A single turn carries every row of the set below to another of its rows. Some are shown first; where does it send the rows asked next?
Q_661: -0.41 0.19 0.35 1.21 0.54 -0.15 0.81 -3.05 2.71 -1.03 -2.79 -0.46 2.81
 0.85 -2.27 0.90 0.37 -1.93 1.71 0.77 1.37
Q_743: 0.19 1.05 1.06 2.71 -0.09 -1.16 0.84 -1.52 1.80 0.55 -2.57 -0.20 2.86
 0.63 -3.92 -0.77 0.49 -2.24 1.95 0.03 0.37
Q_440: 0.78 0.86 1.89 -0.47 -0.70 0.80 0.75 -2.32 1.82 -0.77 -1.54 -0.95 -0.69
 0.87 1.11 1.12 -1.71 -1.95 -2.42 0.12 -1.00
Q_384: 0.66 0.30 2.12 -0.64 -0.87 0.45 2.42 -1.86 3.49 -0.29 -0.98 -1.72 1.05
 0.89 -1.79 1.41 -0.80 -1.61 -0.45 1.67 -0.54
Q_344: 2.31 0.13 4.00 -1.70 0.15 -1.53 1.03 2.62 -0.86 0.22 -0.70 0.55 1.39
 1.20 0.89 -2.95 -0.99 -1.01 0.22 0.16 2.57
Q_354: 2.13 0.69 3.25 -1.02 0.00 -2.06 -0.07 3.11 -0.29 0.78 -1.34 0.67 1.26
 1.71 0.89 -3.27 -0.91 -1.64 1.29 -1.06 2.69
Q_527: 0.60 1.52 0.74 1.36 -0.29 0.16 0.85 -1.18 1.48 -1.00 -4.42 -0.40 3.59
 1.19 -2.55 0.50 0.78 -1.93 2.16 0.45 2.04
Q_316: 2.34 0.52 3.31 -1.15 -0.14 -1.87 0.04 3.15 -0.38 0.46 -0.97 0.19 1.27
 1.60 0.82 -3.22 -0.80 -1.89 0.81 -0.59 2.89
Q_943: 0.06 1.31 -0.05 1.84 0.55 -0.55 -1.17 -2.93 1.51 -0.53 -3.19 -0.04 0.61
 0.54 -0.25 0.78 -0.33 -3.71 0.71 -1.72 0.65
Q_830: 1.10 2.68 0.61 1.95 -0.26 -0.27 -0.94 -1.61 -0.34 -0.82 -4.60 0.07 0.61
 0.66 0.01 0.18 -0.35 -3.35 0.17 -1.93 1.16
Q_833: 0.02 0.20 2.12 0.88 1.19 -1.30 1.47 -2.91 2.27 0.09 -2.48 -0.47 3.80
 1.95 -1.20 0.85 0.61 -2.23 2.71 0.65 0.60
Q_494: -0.77 -0.31 0.50 -1.18 -0.23 0.76 2.32 -1.85 2.87 -0.44 -2.65 -1.22 1.97
 0.43 -2.63 0.88 0.29 -1.92 0.43 1.62 0.19
Q_133: 2.40 0.47 3.50 -0.87 -0.29 -2.32 0.52 2.86 0.03 0.73 -0.83 -0.22 1.54
 1.38 -0.35 -3.29 -0.59 -1.96 1.67 -0.27 3.03
Q_526: -0.70 -0.74 0.41 -1.00 0.54 0.49 2.00 -1.90 2.13 -0.66 -2.08 -0.17 1.90
 0.79 -2.29 1.54 -0.65 -1.66 -1.84 1.49 -0.18
Q_357: -0.76 -1.00 1.65 -1.89 -0.17 0.61 2.17 -0.93 1.67 -0.81 -0.79 0.07 1.08
 1.66 -2.87 1.21 -0.83 -1.25 -1.03 1.66 -0.84
Q_19: 0.73 1.72 0.83 1.06 -0.61 0.85 -1.13 -1.90 2.62 -0.96 -2.50 -1.12 0.13
 1.67 1.97 0.77 -0.48 -2.80 0.42 -1.42 0.28
Q_557: -0.06 -0.14 1.22 0.67 -0.19 0.03 0.23 -2.04 2.69 -1.40 -1.97 -0.15 2.77
 1.79 -2.57 0.37 0.44 -1.30 3.18 0.93 0.94
Q_179: 2.29 0.36 4.36 -1.23 0.06 -2.08 1.66 2.22 -0.48 0.40 -0.52 0.09 1.40
 0.94 -0.40 -3.03 -0.84 -1.28 1.32 0.43 3.00
Q_172: 2.14 0.78 3.93 -0.91 -0.02 -2.33 0.80 2.84 0.09 0.98 -0.94 0.02 1.14
 1.49 -0.31 -3.26 -0.58 -2.12 1.93 -0.50 2.88
Q_913: 2.35 0.03 3.75 -1.56 -0.10 -1.77 0.77 2.80 -0.78 0.18 -0.60 0.16 1.39
 1.31 0.71 -3.13 -1.04 -1.17 0.00 0.19 2.81
Q_798: 2.17 0.56 3.50 -1.45 0.13 -1.69 0.24 3.37 -0.28 0.62 -1.20 0.51 1.25
 1.62 0.99 -3.16 -0.74 -1.80 0.84 -0.76 2.45
Q_380: 0.70 1.57 1.16 -0.72 -0.43 0.05 1.12 -0.55 -0.61 -0.10 -3.67 0.24 -0.33
 0.35 -1.01 0.98 -1.57 -2.89 -3.44 -0.61 -0.76
Q_229: 2.11 0.20 4.31 -1.18 0.09 -2.33 1.51 2.23 -0.54 0.59 -0.54 -0.24 1.50
 1.03 -0.25 -3.37 -1.06 -1.27 0.70 0.38 2.85
Q_99: 0.26 1.55 -0.52 2.45 0.36 -0.19 -1.28 0.19 0.51 0.49 -2.94 0.43 1.64
 1.23 -0.47 0.01 0.45 -3.57 0.13 -2.68 -0.10
Q_868: 2.28 0.16 3.68 -1.55 0.19 -1.73 0.95 2.82 -0.93 0.38 -0.78 0.60 1.08
 1.13 0.99 -2.86 -1.29 -0.78 -0.02 -0.20 2.45
Q_750: 2.04 0.38 3.37 -1.07 0.25 -1.92 0.27 3.32 -0.30 0.76 -1.01 -0.04 1.73
 1.51 0.86 -3.27 -0.66 -1.97 1.00 -0.84 2.73
Q_785: -0.32 0.42 0.11 -0.38 0.47 0.02 0.17 -1.83 0.84 -0.13 -2.44 0.24 -0.28
 0.51 -0.22 1.24 -1.39 -3.35 -2.83 -1.03 -0.95
Q_569: 0.70 1.26 0.85 1.80 -0.12 -0.43 -1.99 -2.31 0.88 -1.24 -2.26 0.42 0.24
 1.16 0.31 0.47 -0.29 -3.03 2.15 -2.11 0.22
Q_877: 2.48 0.13 4.10 -1.22 -0.16 -2.29 1.26 2.45 -0.37 0.40 -0.39 -0.25 1.49
 1.04 -0.43 -3.16 -0.82 -1.32 0.91 0.51 2.95
Q_721: -0.60 0.46 1.77 -0.91 1.21 -0.75 1.04 -1.67 0.01 0.53 -2.10 0.15 0.17
 2.22 1.31 1.17 -1.14 -3.51 -2.46 -1.14 -1.34
Q_22: -0.28 0.11 0.77 -1.61 -0.14 0.62 1.72 -1.86 0.90 -0.16 -2.25 -0.71 -0.57
 -0.35 -0.78 1.15 -1.04 -2.71 -2.40 0.27 -1.08
Q_497: 0.25 0.39 1.21 -1.17 -0.36 0.44 2.82 -0.21 1.17 -0.35 -3.41 -0.33 2.64
 0.93 -3.58 1.13 -0.32 -1.41 -1.55 1.75 0.11
Q_362: 2.11 0.20 4.10 -1.42 0.04 -2.11 1.91 2.43 -0.56 0.55 -0.44 0.07 1.36
 1.02 -0.55 -2.88 -1.07 -0.86 0.96 0.39 2.98
Q_311: -0.08 0.82 -0.06 0.92 -0.04 0.47 -0.31 -2.69 2.65 -0.86 -3.76 -0.89 1.97
 0.50 -0.73 0.22 0.75 -2.47 2.60 -0.27 1.02
Q_328: 0.11 0.38 1.31 -0.77 -0.07 0.13 -0.13 -1.11 -0.19 -0.68 -1.16 0.50 -1.43
 0.99 0.03 1.21 -1.63 -3.01 -2.17 -1.28 -1.37
Q_471: 2.01 0.58 3.60 -0.89 0.02 -2.44 0.96 2.73 0.17 0.86 -0.95 0.08 1.48 1.68
 -0.54 -3.22 -0.61 -1.58 2.14 -0.33 3.13
Q_928: 2.22 0.47 3.79 -0.86 0.05 -2.56 0.85 2.85 0.11 1.10 -0.90 -0.25 1.81
 1.25 -0.48 -3.39 -0.61 -1.95 1.57 -0.36 2.73
Q_326: -0.76 0.00 1.73 0.86 0.12 -0.01 2.85 -1.96 0.11 -0.43 -1.78 -0.02 1.98
 0.77 -3.03 -0.55 -0.56 -0.43 -1.90 1.94 0.16
Q_277: -0.80 -0.78 2.45 -1.55 1.07 -0.65 2.94 -2.01 1.51 0.27 -1.80 -0.13 2.68
 2.26 -1.22 1.04 -0.54 -1.74 -1.27 1.72 -0.93
Q_739: 0.20 1.48 1.50 1.54 1.22 -1.40 -0.44 -2.45 0.78 0.33 -2.68 -0.16 1.25
 1.97 1.18 0.93 0.07 -4.21 1.56 -2.21 0.21
Q_839: -0.76 0.55 0.28 0.57 0.45 1.05 0.72 -0.19 -1.24 -0.56 -2.06 0.60 0.88
 1.29 0.33 0.19 -0.53 -1.64 -3.59 -0.81 -0.40
Q_844: 2.04 0.18 3.86 -1.34 0.21 -1.83 0.91 2.68 -1.00 0.28 -0.76 0.05 1.50
 1.35 1.05 -3.25 -1.04 -1.23 0.07 -0.13 2.85
Q_72: 0.57 1.13 1.15 0.92 -0.72 0.51 0.51 -1.66 4.31 -0.52 -1.93 -1.78 1.85
 1.71 -1.00 1.19 0.30 -2.45 2.34 0.16 0.81
Q_797: 0.34 1.23 0.15 0.54 -0.05 0.41 -0.82 -2.65 0.69 -0.64 -3.34 -0.41 -0.45
 -0.37 1.23 0.52 -0.60 -3.30 -0.17 -1.66 -0.14

Q_311 -> Q_797
Q_839 -> Q_326
Q_868 -> Q_362
Now find these:
Q_357 -> Q_557
Q_877 -> Q_133
Q_830 -> Q_380
Q_229 -> Q_928
Q_943 -> Q_785
Q_798 -> Q_344
Q_277 -> Q_833
Q_384 -> Q_72

